(in the rows, 128 means zero)
One turn moves each row of this set onto another row. After a few examples, where does it send each row asked below?
J_500: [135 119 148 151 141 122 113  87 129 136  92 156 132 164 160 122 109 163]
J_180: [123 137 134 139 122  87 145 101 136 139  93 143 114 147 166 127 132 137]
J_871: [130 128 151 135 137  81 133  97 135 137 162 121 141 153 160  94 135 173]
J_468: [125 110 151 127 138  76 142  93 127 148 159 126 138 152 174 110 139 176]
J_491: [136 108 140 128 138  99 150 115 130 139 137 143 133 163 169 170 123 127]
J_73: [142 111 146 111 104  89 142 119 131 167 138 113 123 149 159 107 129 157]
J_729: [151 141 156 136 139 116 119 113 101 108 136 131 133 155 174 157 122 175]
J_343: [142 115 157 142 141 106 130 102  93 124 102 152 154 172 171 126 103 152]
J_562: [139 128 155 127 134  81 125  89 138 137 159 118 134 148 160  96 129 175]
J_360: [150 103 140 113 122  89 134 110 126 143 121 139 112 151 173 153 118 121]
J_165: [139 130 141 146 130 118 107 121 105 126 122 140 110 148 177 142 139 180]
J_733: [139 113 146 162 141 119 111 101 120 123 101 152 134 173 160 122 110 164]
J_311: [139 133 153 119 120 122 129 119 134 162 161 114 135 149 153 122 132 182]
J_892: [124 127 130 148 121 104 121 115 122 140 101 145 100 144 173 127 144 161]
J_867: [142 111 151 157 142 113 119 110 102 117 107 150 146 177 165 124 108 158]
J_581: [151 113 172 100 146 108 113 130 134 137 114 149 156 152 174 149 113 169]
J_955: [150 150 158 128 140  98 145  99 115 108 128 129 148 157 166 157 109 150]
J_336: [128 135 141 140 146 121 141 124 129 135 152 147 144 162 158 163 128 137]
J_985: [148 151 144 120 122 125 100 122 121 140 132 142 115 138 157 122 124 138]
J_171: [155 125 142 109 114 103 110 113 122 145 118 138 102 138 168 130 119 128]
J_345: [154 124 170 102 143 103 117 121 155 133 107 146 156 153 160 140 105 155]
J_66: [138 105 163 113 142 109 112 148 123 143 114 156 151 155 178 141 127 171]
J_6: [144 126 159 118 137  99 118 131 165 131  99 148 150 156 151 123 111 144]
J_891: [137 147 147 129 132  84 158  93 133 124 104 135 138 155 162 142 114 132]
J_643: [144 113 150 124 124  94 157 115 146 150 159 108 145 167 150 136 123 160]
J_125: [133 124 153 136 140 115 125  81 119 143  87 157 139 159 167 124 105 156]
J_326: [141 127 155 126 128 113 143 116 142 152 167 110 148 161 149 135 127 176]
J_785: [123 120 150 134 138  77 141  99 130 143 162 125 143 155 166 102 139 173]
J_266: [133 156 143 136 138 135 116 127 125 136 148 145 135 149 151 138 129 143]
J_899: [145 106 147 118 112  81 156 117 139 157 144 109 133 161 155 122 124 149]
J_946: [141 118 157 119 133  79 125  84 136 142 155 118 129 146 169 104 129 179]
J_470: [136 121 158 130 141 108 133  88 101 137  93 157 150 162 172 125 102 151]
J_365: [128 107 153 128 138 104 115 157 133 142 108 158 146 158 168 123 133 160]
J_51: [141 124 149 112 108 109 128 121 127 171 146 116 124 144 157 107 135 171]
J_356: [134 109 154 119 135  76 134  85 129 149 155 122 131 147 175 110 134 179]
J_931: [131 119 150 131 135  99 117 149 155 138 100 154 145 159 155 114 126 146]

J_892 goes to J_165
J_733 goes to J_867
Where do these go?
J_643 goes to J_899
J_562 goes to J_871
J_171 goes to J_985
J_66 goes to J_581

One turn moves each row of this set onto another row. After a few examples, where does it send each row asked below?
J_655: [132 142 142 115 122 143 127 131 115 112 147 140 158 131 130 117 141 110
 110 122 128 144]
J_903: [115 131 125  91 111 110 158 166 136 124 136 101 123 100 110 125 132 104
 108  99 124 135]
J_680: [135 162 134 117 102 110 140 145 141 121 135 121 146 113 142 121 157 115
 122 150 119 140]
J_840: [129 156 128 116 113 105 127 132 159 142 137 124 135 106 119 137 137 153
 160  87 126 128]
J_338: [129 146 130 114 115 103 128 132 162 146 137 129 133 102 112 139 133 150
 152  83 127 128]
J_346: [143 146 147 110 149  95 143 117 110 149 129 138 137  79 136 121 107 126
 150 116 135 171]
J_968: [118 163 148  94 122  86 130 137 105 159 153 113 131 128 126 128 130 119
 104 131 139 135]
J_722: [131 157 136 118 132 120 129 130 120 145 141  99 137 123 128 101 152  92
 126 100 160 129]
J_184: [134 114 154 100 113 105 150 145 114 140 110 128 137 114 146 120 118 105
 109 133 138 160]
J_486: [119 120 142 118 108 123 133 153 142 150 112 117 169 102 119 125 141 123
 110 108 139 129]
J_740: [118 127 121  96 134  98 135 115 103 107 146 139 115  94 111 129 137 119
 161 114 134 119]
J_385: [120 141 134 102 107 114 144 157 134 126 139 106 134 120 151  99 144 105
 102 116 136 151]
J_327: [116 129 121 103 128  95 127 112  98 111 145 141 119 100 109 128 132 120
 163 112 132 117]
J_371: [133 151 134 118 118 104 128 134 157 147 135 129 145 104 112 134 134 154
 155  78 131 131]
J_123: [144 140 145 107 154 104 142 120 122 151 132 138 135  77 133 120 104 127
 148 113 137 172]
J_218: [120 133 123  98 129 101 125 109  95 105 146 138 115  99 114 127 133 122
 159 113 131 123]
J_238: [121 147 133 138 127 120 116 129 131 138 134 108 143 116 114 125 124  99
 109 141 113 154]
J_141: [146 141 143 114 150  98 137 118 115 148 129 138 140  79 131 120 105 127
 157 122 140 167]
J_629: [138 143 151 104 113  85 122 156 114 127 150 105 159 104 113  97 153 116
 118 103 130 157]
J_101: [146 138 137 110 148 104 142 123 109 147 135 136 141  76 128 124 103 128
 154 119 137 172]
J_991: [133 149 125 116 111 107 135 138 157 150 137 126 140 103 115 138 127 150
 163  82 130 135]
J_834: [119 142 133 107 130 110 128 156 131 128 137  93 139 107 115 108 130 119
  91 144 149 146]
J_489: [133 150 131 120 115 102 128 135 156 148 136 135 139 106 120 140 130 152
 158  82 135 133]
J_317: [126 132 139  75 123 134 163 140 116 137 130 112 127  90 117 101 133  95
 115 118 132 130]
J_375: [120 128 114  98 123 103 131 114  99 114 147 137 117 101 109 131 131 123
 165 112 133 117]
J_608: [119 132 140  95 108 134 121 131 119 143 137 115 141 108 123  99 141 110
  87 121 138 131]
J_329: [104 118 135 108 124 113 145 149 123 119 121 107 134 128 118 117 133 107
 131 141 143 110]
J_595: [139 139 143  86 131 128 155 157 137 145 132 105 134 102 105 124 111 123
  94 115 144 142]
J_187: [143 146 141 113 150 104 133 118 117 148 132 133 140  76 134 121 106 131
 149 117 134 174]
J_168: [116 133 121 104 132  95 131 111 101 109 144 131 114 105 109 130 134 118
 162 111 135 116]

J_722 goes to J_968
J_141 goes to J_489
Where do these go?
J_218 goes to J_187
J_168 goes to J_346
J_338 goes to J_740
J_101 goes to J_991
J_486 goes to J_329
J_680 goes to J_655
J_834 goes to J_385
J_903 goes to J_317

